In the rows, zero is written as 128.
Named turns come first, each shown by rows before and after it. Which turns, in which order, take the first row of each pair that follows to the second? Write the first one first, as in the answered first pair.
turn Z284:
[117 179 115 131  90 118 131 100  92 113 149 133 166 115] -> [109 167 116  93  76 114 103 106 106 118 140 133 164 117]
[132 105 120 106 138 132 125 147 150 120 109 100 111 127] -> [139 111 124 129 152 136 146 144 145 114 110  96 108 126]
[125 103 135 106 132 118 107 135 138 148 109 136 117 125] -> [129 100 137 119 144 121 121 139 146 146 107 126 108 127]
turn Z367:
[139  75  95  38 101 106  34  72 114 167 109 177 178 140] -> [183  66 105 139 138 100  78  42  93 154 150 208 205 144]
[114 170 112 109 105 127 134 130 105 112 118  96 118 122] -> [114 157 111  86  95 119 107 122 110 124 121 111 131 122]
[129  86 110  85 117 134  55 134 149 176 114 148 142 132] -> [158  77 119 144 138 126  73 114 137 174 143 176 159 137]
[ 71  93 102 131 108 115 148 148 145 104  92  71  99 149] -> [ 70  76  99  99  92 103 115 143 151 120  98  96 114 148]
turn Z855:
[137 114 140 178 134 122 154  97 132 154 125 118 140 128] -> [140 109 137 177 136 123 153  98 133 157 126 117 141 129]
[164 133 121 191 155 121 169 135 132 124 154 125 127 128] -> [169 117 125 188 157 118 162 138 138 128 154 129 125 131]
[109 120 128  90 107 122  93 131 122 143 130 152 151 125] -> [101 150 123  95 100 130 103 126 104 135 130 143 152 123]
[126 137 145 169 149 133 174 143 117  96 138 153 134 130] -> [130 121 148 167 158 131 173 151 127 102 134 153 127 131]
Pairs:
Between the rows of a pair lie two turns.
[144 128 117 139 144 102 156 136 150 122 126 135 122 133] -> [147 142 112 140 132  99 152 125 138 124 135 149 138 131]	Z284 Z284
[ 55 127  94  68  82 131 143 149 123 130  90  88  81 146] -> [ 65 117  89  49  62 115 106 122 110 147 116 140 124 139]	Z367 Z855
[143 143  95 151 145 103 136 149  95 162 120  93 125 141] -> [133 138  91 114 132  99 115 155 101 174 114  94 124 141]	Z367 Z367
[114 159 122 124 115 137 144 126 118 122 124 118 131 132] -> [121 126 133 126 136 135 148 147 145 123 116 108 107 137]	Z855 Z855
[137 150 131 133 155 151 155 115 119 115 139  96 106 148] -> [147 139 137 144 164 146 154 114 123 117 146 108 114 147]	Z855 Z284
[ 77 196 105  82  82 146 133 125  79 127 132 100 132 115] -> [ 85 154 109  48  77 129  88 115  97 151 139 134 155 113]	Z284 Z367
[121 126 133 113  90 128 107 104 126 160 124 159 160 126] -> [137 138 138 176 117 136 156 101 110 141 138 149 150 131]	Z367 Z367
[121 131 122  58 115 131  66 131 140 139  86 124 117 121] -> [130 109 130  66 128 131  69 138 159 141  86 126 108 124]	Z284 Z855
[123  85 132 126 116 155 152 172 168  97 122  65  48 148] -> [133  43 134  78  91 130  80 154 179 130 141 128  91 144]	Z367 Z367
[151 113 127 153 163 132 154 138 165 121 103 114  88 135] -> [150  90 126 117 148 120 115 135 179 137  99 134  99 130]	Z367 Z855
[114 136 148 148 171 112 157 133 137 120 127  93 123 112] -> [126 100 152 138 175  96 126 127 151 135 137 123 140 113]	Z855 Z855
[122 143 139 126 127 141 147 129 138 122 107 127  98 127] -> [114 148 135 111 119 141 139 126 137 127 105 127 104 126]	Z284 Z367
[145 131 164 122 112  64 107  76  96 152 156 161 158 134] -> [130 186 155 147 106  84 149  80  69 126 146 123 141 129]	Z855 Z367
[131 185 119 155 140 167 137 118 111 108 119 107 120 121] -> [113 171 111  88 114 158  92 126 125 128 109 117 126 120]	Z367 Z367
[134  88 144 139 157 124 150 151 162 121 110 106  95 139] -> [134  97 142 154 163 127 160 146 152 114 113 107  99 138]	Z367 Z284
[119 113 132 102 117 123 112 107 161 114 115 165 144 136] -> [123  98 139 116 135 125 131 122 176 107 104 144 121 142]	Z284 Z284
[117 147 115  97 137 122 129 154 114 116 119  87  98 140] -> [131 127 125 122 154 119 137 160 125 113 121  86  89 145]	Z855 Z284
[127 137 124 134 139 126 101 100 126 148 145 151 154 127] -> [121 155 124 160 154 140 138 111 119 128 136 120 131 126]	Z367 Z367
[144  59 127 139 159 123 129 145 149 148 137 175 151 120] -> [152  86 125 177 164 131 162 133 129 136 144 166 155 119]	Z367 Z284
[136 127 114 120 124 117  73 120 151 143 132 147 146 138] -> [145 120 117 142 132 116  83 112 151 141 141 152 150 140]	Z367 Z284
[118 148 132  91  87 140 120 136 135 136  85  93 112 125] -> [128 148 137 129 111 147 151 143 135 123  83  82  99 129]	Z284 Z284
[175  66 144 108 122 104  71 121 155 146 152 182 173 170] -> [154 103 129  70  90 107  54 114 136 148 145 175 183 161]	Z855 Z284
[110 138 117 122 133 116  97 115 128 128 137 173 157 132] -> [121 120 124 138 145 114 104 116 135 128 142 174 154 134]	Z284 Z367
[122  99 128  95 103 106  85 117 126 146 130 138 147 129] -> [129 127 122 129 103 109 108  99  95 137 150 148 161 127]	Z855 Z367
[117 104 135  96 127 101 109 143 114 179  94 139 143 127] -> [142 103 142 161 151 101 141 128 102 167 116 154 153 130]	Z367 Z367
[103 140 117  49  99 118  59 122 148 145 119 155 148 127] -> [133 100 132  79 126 110  54 115 165 151 132 181 157 131]	Z367 Z284
[125 168 116 152 123 141 157 121  97 106 131 126 142 126] -> [107 166 112  97 103 140 129 130 110 114 111 116 133 124]	Z367 Z367
[161  98 125 137 115 112  73  68 109 135 159 211 194 137] -> [141 193 106 185 111 147 149  69  58  98 153 157 176 132]	Z855 Z367
[104 133 118  94  93 139 120 131 126 146 101  91 117 111] -> [109 105 124 104 109 138 124 141 145 148  95  88 103 113]	Z284 Z855
[161  78 139 164 141 134 134 120 131 118 123 171 167 140] -> [155  77 136 141 126 129 120 117 130 125 128 179 174 138]	Z284 Z284
[122 220 114 104  79 124 109 110  65 117 148 101 149 108] -> [132 185 120  77  74 104  70 105  81 140 152 133 165 108]	Z284 Z367
[123  82 125 165 144 125 137 137 147 123 109 119 108 131] -> [122  95 120 177 142 131 150 135 135 119 111 111 111 131]	Z367 Z284
[103 135 131 101 110 127 137 141 145 135 100 107 108 119] -> [116 104 135  95 112 113 111 133 153 147 111 136 126 122]	Z855 Z367
[134 104 136  96 131 121 123 140 152 127 116 122 102 122] -> [153  91 139 123 141 114 121 127 147 130 135 145 124 122]	Z367 Z367
[129 113 126  96 111 120 105 131 134 129 123 136 132 130] -> [123 142 118 102  98 128 114 127 117 124 121 126 137 128]	Z855 Z855
[168 102 156 148 181 105 142 147 145 100 113 123  85 131] -> [169  85 160 115 168  96 109 145 157 117 112 141  96 132]	Z367 Z855
[141 135  94 142 113 114 112  95 108 138 158 201 185  95] -> [125  92 100  74 109 109  76 128 159 155 124 184 150  97]	Z284 Z284
[152 126 157 180 161 109 120 124 117 113 156 181 139 142] -> [134 166 150 188 159 128 154 134 100  94 144 140 117 141]	Z855 Z367
[115 134 132 130 146 130 151 133 138 110 116  75 109 145] -> [130  87 144 112 146 112 112 126 160 130 126 111 123 149]	Z855 Z855
[149 132 118 147 116 127 123 113 124 138 149 155 154 125] -> [136 158 116 154 124 145 156 128 119 120 132 117 125 126]	Z367 Z367
[141 113 121 155 118 112 149 122 149 147 165 162 136 121] -> [124 139 119 154 119 129 180 141 145 131 144 115 105 122]	Z367 Z367
[158 134 139 168 124 117 103  75  89 139 180 186 190 127] -> [134  92 138  80 105 107  47 102 135 165 147 178 170 130]	Z284 Z284
[ 92 162 132  69 115 139 131 160 128 120 117  60  86 135] -> [130 103 140  62 107 101  63 118 136 155 159 159 152 136]	Z367 Z367
[148 119 144 176 144 129 125  94 130 121 152 153 128 123] -> [140 120 147 180 155 141 146 115 142 110 135 125 100 129]	Z367 Z855
[140 126 131 167 132 105 132 110 138 124 145 136 111 134] -> [135 120 135 160 137 106 134 121 150 124 134 122  94 136]	Z367 Z855
[108 152 126 118  88 141 122 113  96 144 130 149 128 149] -> [115 132 130 114  90 133 108 112 107 151 133 164 133 152]	Z284 Z367
[110 182 129 130 116 150 130 117  97 102 120 149 159 152] -> [ 98 162 130  84 109 146 101 131 113 117 104 144 151 151]	Z284 Z284
[122 128 112  51  86 126  84 154 126 126 123 145 137 122] -> [138 132 109  76  86 119  84 129 107 129 148 175 166 123]	Z855 Z367
[ 95 104 131  59  98 126  87 135 153 159 111 137 123 114] -> [ 84 156 119  60  81 132  99 123 116 149 119 132 137 108]	Z855 Z855
[164  79 142 137 156 103 111  92 124 149 182 173 140 115] -> [153 143 130 181 150 127 164  86  86 120 185 143 135 111]	Z855 Z367
[148 145 148 176 126 126 143  97  84 118 162 158 167 118] -> [135 143 155 184 147 144 182 131 105 102 130 100 113 122]	Z367 Z855
[110 140 109  86 127 126 117 118 114 126 133 125 130 110] -> [112 150 109  99 123 129 127 110 103 124 141 128 139 107]	Z367 Z855
[110 136 115 112 108 149 132 163 142 122  97 112 107 112] -> [114 127 114  93  94 134 105 148 139 136 106 141 131 110]	Z367 Z855
[137 106 117 157 191 149 191 144 150 133 107  90  91 151] -> [112  91 112  64 151 141 126 154 172 155  86  97  95 146]	Z367 Z367
[ 97 153 135  81 105 128 114 140 121 133 109 107 137 128] -> [100 130 145  83 119 127 115 153 142 134 101  99 118 134]	Z284 Z855
